[[151 145 136 133 129 126 128 128 128]
 [150 151 145 137 131 131 128 128 128]
 [146 151 149 144 136 134 129 128 129]
 [134 143 149 153 147 134 132 129 128]
 [152 147 138 132 130 130 128 128 128]
 [128 128 128 132 138 148 152 150 142]] result: 134

[[126 126 127 137 130 133 134 144]
 [130 145 126 142 127 128 119 129]
 [125 137 120 135 115 135 149 154]
 [130 135 137 117 127 128 120 125]
 [123 130 121 135 124 129 146 156]
 [131 125 131 110 118 130 130 104]] result: 130

[[117 142  99 150 156 114  99 100  99]
 [139 114 157 106  99 142 157 156 157]
 [128 131 111 149 145 125 111 110 111]
 [103 157 114 135 142  99 114 115 114]
 [153  99 142 121 114 157 142 141 142]] result: 128

[[147 131 130 145 118 124 133]
 [144 128 129 138 118 121 134]
 [155 129 130 147 112 116 139]
 [139 133 126 138 123 122 130]
 [138 132 128 134 125 121 133]
 [139 131 127 139 121 123 138]
 [136 131 126 135 125 123 134]
 [145 136 123 144 122 127 136]
 [147 133 124 141 120 124 137]] result: 136

[[113 127 133 132 134 135 137 136 137 138 139 139 139 141]
 [138 139 135 130 130 127 125 123 123 122 123 123 120 119]
 [127 130 130 128 129 129 128 129 125 127 127 126 124 126]
 [143 134 129 125 124 122 117 115 114 113 111 109 106 115]
 [136 137 136 132 133 129 127 127 125 121 121 118 121 117]
 [124 135 137 134 136 135 132 129 129 129 132 128 131 130]
 [120 124 125 128 126 126 124 127 127 127 127 125 127 128]] result: 136

[[128 133 127 130 129 126 118 151 128]
 [133 126 129 124 130 133 135 120 128]
 [137 129 129 143 128 125 130 151 132]
 [126 130 130 117 125 138 118 120 129]
 [134 124 127 132 130 116 131 116 129]
 [135 128 135 123 130 128 138 154 126]] result: 126
---
[116 104  99 153] → 153
[143  99 104 106 100 131] → 131
[118 122 155 111] → 111
[107 143 113 151] → 151
[151 124 114 113 116] → 116
[144 114 158 121 150 129 134] → 134
[121 143 150 118] → 118
[147 140 156 143 104 153 151] → 151
---
[137 142 125 139 102 125 141] out 142, 102

[132 140 134 157 111] out 157, 111

[149 112 108 100 113 138 141] out 149, 100

[105 143 120 123 142 109 140] out 143, 105

[[125 127 135 135]
 [118 134 153 123]] out 153, 118

[121 115 146 107] out 146, 107
---
[[112 133 122 153]
 [127 140 133 130]] → 133

[154 125 116 139] → 125

[[125 147 103 121]
 [123 128 120 123]] → 147

[[114 105 145 117]
 [150 145 123 151]
 [154 143 129 154]] → 105

[107 121 119 151] → 121

[151 137 142 145] → 137

[[138 126 142 110]
 [104 123 120 141]] → 126

[ 99 140 108 141] → 140

[[128 125 124 116]
 [120 122 124 104]
 [121 124 135 137]] → 125

[135 153 138 133] → 153
---
[158 147 121 137 119] -> 158, 119

[[131 134 138 122 137 137]
 [134 138 142 111 143 128]
 [134 147 150 101 156 124]] -> 131, 124

[[129 126 128 129]
 [105 118 103 113]] -> 129, 113

[[138 136 129 111 151 122 126]
 [146 107 107 108 127 125 131]
 [112 148 151 111 121 148 115]] -> 138, 115

[101 128 143 155 144 145 141] -> 101, 141

[[111 144 144 144 144 144]
 [152 106 107 106 106 106]] -> 111, 106

[[105 113 107 149]
 [114 115 112 145]
 [155 147 155 111]] -> 105, 111

[[127 126 123 121 153 128 128]
 [130 132 125 125 137 128 129]
 [123 139 123 122 100 128 120]] -> 127, 120

[146 132 131 139 151 157] -> 146, 157
---
[122 141 145 129 138 157]: 129

[[126 129 125 128 129 126]
 [143 137 149 139 112 148]]: 139

[[104 139 120 129 143 127]
 [105 133 144 122 129 119]
 [101 129 135 147 123 124]]: 147

[130 113 103 119 127]: 103

[[127 138 112 119 149 146]
 [132 124 134 124 131 125]]: 124

[147 139 154 129 118]: 154

[[109 110 145 110 109 150 110]
 [151 151 118 152 151 111 151]]: 151

[[146 102 126 129]
 [125 110 121 151]
 [147 113 107 143]]: 113

[[137 132 152 119 125 128 139]
 [128 123 112 128 129 113 115]
 [123 117 149 115 119 135 124]]: 119

[152 145 152 112]: 145
---
[125 101 151  99 131 129] → 131

[[123 137 148 132 117 154]
 [145 120 153 126 117 148]
 [134 136 136 129 128 145]] → 153

[[128 134 149 137 100 130 150]
 [121 136 140 124 112 118 145]] → 149

[[139 153 140 108 148 144]
 [146 155 149 105 151 143]] → 153

[[157 135 110 152 125]
 [140 149 145 111 114]] → 152

[111 102 108 156] → 111

[151 147 123 112 107] → 147

[102 137 104 125] → 125
---
[136 139 127 158 129 112 157] out 158, 157

[141 155 143 109 149] out 155, 149

[122 135 107 111 148] out 148, 135

[[145 143 121 145]
 [155 146 126 153]] out 155, 153

[[111 124 106 129]
 [152 132 141 133]
 [110 124 107 128]] out 152, 141

[151 120 136 122] out 151, 136

[[131 133 147 150]
 [124 120 109 105]
 [133 142 143 148]] out 150, 148

[[130 126 130 135 130 121]
 [133 123 132 132 126 125]
 [109 112 103 143 118 120]] out 143, 135
---
144,136,151,138,111,147,147
144,135,152,137,110,147,148
136,132,143,132,122,143,139
ans = 135

145,127,117,104,137,110,136
104,119,129,136,133,122,112
145,135,122,121,148,128,133
ans = 119

132,139,140,137
157,144,136,138
111,102,123,117
ans = 144

135,143,144,136,117,142,147
134,148,148,144,113,149,152
136,141,143,137,119,140,142
ans = 148

115,151,137,141
121,147,141,119
101,152,140,104
ans = 147

139,152,142,111,147
113,112,115,136,117
130,143,132,122,136
ans = 112
---
[152 145 157 155 117 105 102] result: 105

[[154 157 148 124 126 133]
 [135 140 120 127 148 151]
 [120 118 130 129 117 113]] result: 126

[154 110 114 137 146] result: 137

[[142 118 147 101 136]
 [137 124 146 101 140]] result: 101

[[134 110 126 103 148 110]
 [141 132 113 149 106 138]] result: 148

[[121 121 113 100 155]
 [146 121 113 100 155]] result: 100

[[135 129 131 104 141]
 [133 128 124 153 139]
 [123 128 133 102 118]] result: 104

[154 140 137 120 132 138] result: 132

[[105 143 154 151]
 [152 131 141 143]
 [107 115 109 115]] result: 154

[[137 126 154 151 135]
 [129 141 146 138 132]] result: 151
